One vector is turned by the same rotation once a step. Each row is the vector after some number of steps, and that number follows the row.
The counts run from 0 to 383.
[120 155 128 115  64 129 175 147 169 118  95 115 129 168 147 136 164 131
 133 145  82 146  98 133 145 109 109 115 148 115 131 140] => 270
[139 136 111 112  63  99 165 139 126 124  89 133 140 183 184 105 157  77
 127 145 133 129 114 116 110 149 116  94 133 128 123  97] => 83
[159 129 108 140  83  71 161 126 116 152  89 102 131 166 190 125 128  78
 140 154 126 130 140 123 106 119 130 104 114 119 143 111] => 178
[136 112 135 122  51 102 133 158 127 146  92  94 129 171 161 142 156 108
 134 152  90 162  97 134 112 100  83 136 121 143  98 123] => 311
[103 145 105 139  79 114 125 112 166 140  81 119 154 154 146 111 139 114
 138 114  79 160 102 127 167  93 143  98 168  94 115 139] => 167
[127 150 119 141 107 137 124 113 148 149  84 137 157 195 161  82 129  78
 126 129  94 125 116 109 158 144 159 105 141  86 111 122] => 65
[131 111 115 118  77  89 128 131 107 140  89 109 161 167 159 113 150  72
 126 124 114 137 104 128 104 142 117 106  93 135 111  81] => 281
[108 155 141 159  77 119 128 120 144 170  68  91 153 171 119 126 126 105
 132 134  83 169 121 135 122 117  99 161  95 127  85  96] => 297
[112 144 112 140  61 114 105 120 137 157  65 115 174 159 137 103 152 108
 124  99 122 166 118 147 137 151 139 132 135 133  92  97] => 100
[120 154  90 157  66  84 130 130 155 150  82  90 147 125 142 124 150 127
 148 121 104 173 111 160 131 118 127 111 147 136 125 120] => 203
[149 142 129 156  83  97 144 133 132 137 106 127 116 191 167 121 116  83
 144 175  66 127 127 119 140 113 138 127 134  81 114 136] => 278
[136 135 127 135  72 102 139 123 109 138  76 141 140 180 157 115 137  65
 127 146 111 135 115 129 111 163 137 144 120 109 102  87] => 115
[139 125  76 133  88  83 128 152 148 123 113 106 153 145 168  78 157 113
 125 118  79 119 114 140 142 128 155  56 119 117 123 117] => 87
[154 120 119 140  56  87 115 153 133 150 102  96 139 151 183 131 166  94
 136 135 108 146 112 138 149 106 138 119 171 113 126 156] => 208
[114 181 130 165  61 122 141 133 154 141  87 138 132 180 140 118 129 129
 139 156  91 155 124 115 155 127 138 148 164  92 101 132] => 35
[115 132 126 107  66 129 125 154 145 115  95 131 145 160 144 121 179 108
 117 137  62 147  72 133 146 114 123 114 141 115  92 130] => 18
[128 122 125 131  67 113 133 147 133 162  88  82 157 160 163 116 142 128
 141 121 108 172 121 116 115  81  85 112 119 152 102 106] => 194
[ 95 160  90 154  86  97 136 121 171 144  88  96 159 144 133 101 118 138
 145 124  76 170 124 121 126  89 113 100 116 108 115 107] => 31
[116 115  99 124 101 102  93 113 125 134  78 106 159 146 139 119 145  67
 119 116  62 136  90 139 139 124 133 115 104 110  97 102] => 181
[ 98 129 123 143  65  99 118 123 129 137  74 127 151 165 124 120 136 111
 135 138  87 160  92 121 110 115  99 154 100 130  82  89] => 383
[147 116  91 131  90  78 125 142 147 146 103  79 142 138 155 125 152 100
 132 114  68 144  95 143 144  86 113  73 107 118 127 136] => 244
[145 136 138 115  97 131 149 125 123 135 107 137 130 203 166 115 131  72
 122 160  76 108 111 120 136 130 121 115 104  99 106 125] => 246
[141 141 100 160  69  80  99 127 146 165  74  79 158 128 141 127 156 113
 144 112  92 154 111 162 148 133 158 105 134 126 117 122] => 172
[139 128 126 148  87 122 120 112 123 170  82 120 165 186 184  99 121  79
 148 125 121 147 138  97 145 126 155 109 164 107 116 133] => 263
[133 153 118 129 101 130 162 121 147 145  91 132 152 188 187  85 117  92
 138 145 102 135 139  93 142 112 135  86 135  91 129 130] => 97
[142 134 106 110  78 104 153 137 163 133  92 112 158 149 165 112 182  93
 116 120  92 127  87 143 149 137 150  72 138 118 134 141] => 371
[128 128 111 144 106 120 117 103 130 156  87 119 168 171 171  82 128  88
 134 112  90 126 116 105 155 116 160  85 134  93 115 133] => 96
[143 129 121 130  84 105 113 140 132 172  88  74 154 160 141 134 166  81
 123 115  93 144 101 162 125 135 110 111  86 152 105 122] => 109
[105 137 113 159  68 107 101 111 128 166  57 102 167 162 144 117 126 110
 144 113 114 176 118 119 136 119 126 144 152 116  97  98] => 131
[142 137 144 139  45 116 137 163 140 139 101 120 121 182 144 144 155 113
 120 174  83 146 109 141 128 117  91 155 126 127  92 128] => 342
[109 156 104 119  75 108 138 131 154 139  85  90 163 135 136 120 166 105
 124 103 102 157  97 150 129 139 121  90 105 144 113 106] => 235
